Each path below is one point turned by a fixed rotation once a step. After each direction that follows a path, write how fast that rotation turns it, in degrees per step (0 if it stays still).
Each turn is a multiple of 5 degrees from 10 to 175, or 0.
Each row of a path follows its step; steps can be skipped.

step 3: [  5  -3   6   5  22   3  -9  28   4 -41 -41 -34   2   4  29 -23  33 -13
  -4 -13  -9  -4  -9   7  -9   4  31  -6 -25  18   7 -13  -8  20 -22 -39
 -11 -10 -16  -7 -50  13  40  -9   3  -2   3 -11  -6  29 -47   5 -18 -12
  23  -1   7   4   6   6  13 -11  -4  -8  -8  16 -34   5 -13  10  10   5
  22]
step 5: [ -4  24 -18  22 -19   6  14  14  -1 -21 -12   4   5  34  35  27 -20  17
 -19 -24   8 -21  24   5  19   7  23  -5   0  29   3  10   8  -7 -12   4
  19 -12 -22   5  19  -3 -10 -18 -34 -15  -7  12  11  -8  44   3  26 -28
  14 -31 -24 -35 -11   7   0  20 -10   1 -11  16 -10 -10  -5 -25  -3  -1
 -60]
step 6: [ -8  34 -35  33 -18  13 -14   3 -19 -10  21  19  27 -29  -3  -3  15 -29
  14  11  24   4 -16  -3  29 -32  21   4 -18   3  -5 -10 -25 -21  16  10
  10   8   0 -16   9  -7  26  11  26  -2  16 -10   9 -28 -10  -3   0   8
 -10  19  -2  -3 -20  42   3 -15  15 -14  17  49 -10  10  21  30  19  23
 -26]
step 9: [-14  19  -3  13  23   7  38 -23  -8   5   2  12  -7  14 -31  23 -12 -26
 -17   0 -11  14   7  31  -3  22  15  -2  12  -9  43  28 -17  23   8 -23
  -1  37 -17  -8  26  10  17   6  21 -26  -3   4  -9  -4 -16   9  45  13
  47 -17  17  -7 -18 -15   7   9  -3 -34  15   6  11 -34   8  -5   7 -15
  -2]
step 12: [ 24   4 -30 -10  -4 -22   5 -50 -26  21   4  -3   1 -10  16 -10   9  -5
 -36  25  20  26 -19 -10  -9  29  27  12   7  -3 -11   8 -21   9 -18 -19
  21  -2  17  24 -12 -18  21   5 -15  21 -13 -36 -10  12 -32 -29  19  13
 -21  29  18   4   4 -23  -4  -1  -4  15  -4   8 -14   4 -17 -14 -39  -6
  35]
step 18: [-25  34 -50   8   1  15  -1  15  -2   4  26 -11  -1  21   9   9   6   8
 -28  -5 -24 -32  51  17  23  18  15  -2   2   0 -10  15   8  29 -20  16
 -14  16  12  18  -5 -11 -13 -39 -34   1  -2   0  31  20   7 -10  -9 -31
  30  13   9 -26 -15  19 -12  33  -6   3  10 -15  -2  -9  25  14 -13 -13
  -1]
step 19: [-17 -16  17  17  -2   2  -4  32 -14 -34   9 -22  10 -20 -23  -1  32 -27
 -13  22  10 -20  19  -7  22 -12  15 -10  -2  -1  25  13   9   2 -34  13
   6   6   2 -46 -10   6  35  35  13 -17   4   3   3   3 -16 -19 -11 -12
   3 -34  17  10 -36  31  22 -15  12 -24  28  32  -9  -4  11  21  28  -2
 -15]
step 27: [  0  41  -2  13   4  18  12 -33 -10   5  -9  21  -1  -4 -22  -3  24 -16
   3  17  -7  15  10   7  21  11  -7  10  -2 -17  -7  26  16   9 -16  55
  10   8   3 -37   4 -24  33  26 -15   1  -6  41 -12   1  -9   2  24 -21
  18   7  24 -13 -12 -20   2 -21  -4 -32  20  21 -29 -23  15  19  31  19
 -17]
Speeds:
[  3   8   2  -9   4   0   8   3   0  -2   3   4   3   9   3  -6  -2   7
  -2   2  -6   6   4  -1  -3   2  10  -8  -5 -12   0  -1  -5  -4  -3  -6
  -1  -3  -4   0  -3   4   4 -12  -3  -2  -1   5  12  -6   0   2  -2  -3
  -3   4   1  -5  -2  -3   3  -3   0   6  -4   1  -3  -6  -1   0   3  -1
   3] | 170
[-12  -4   2   6  -2  -9   3  -5   5  -5  -1  -1   4  -3  -3  -9   0   5
  -5   3   4  -8   0  -5  -3   3  -3  -8   2  -8   2   0   6   6  -6   0
  -4   2   7   2  -6  -2  -1   0   0   1   3   2   3   4  -4   4   3  -5
  -6   2  -5   6  -4   7  -1   4   1  10  -1  -5   5   0   7  -5   1  -1
   3] | 20
[ 3  5 -4  1 -1  2 -8 -4  3  0 -1 -4 -7 -5 -6 -9  9 -2 -5  2 -1  7  5  5
  2 -1 -9  4  2 -3  3  4 -6 -2  4 -8 -8  1  4 -2  6  1  1 -6  4  3  0  3
 -1  1 -2  4  2 -8 -4  1  1 -2 -7 -4 -2 13 -5  5 -6  5 -2  7 -7  5  0 -2
 -4] | 125
[  4   4   6   7  -1  -1   8   4   5  -5  -1   4   4  -3  -1  -1   0  10
  -2 -10  -5   2   8   3  -7   4   4   7   4   0   1  -7  -4   2   2   7
  -5   3   3  -2  -5   2  -6   3  -2   0  -2  -7 -12   5   2  -3   8  -5
   1  11   8  -3  -5  -3   0   3   2  -3  -2   2   2  -3  -1  -2   2  -3
  -4] | 160
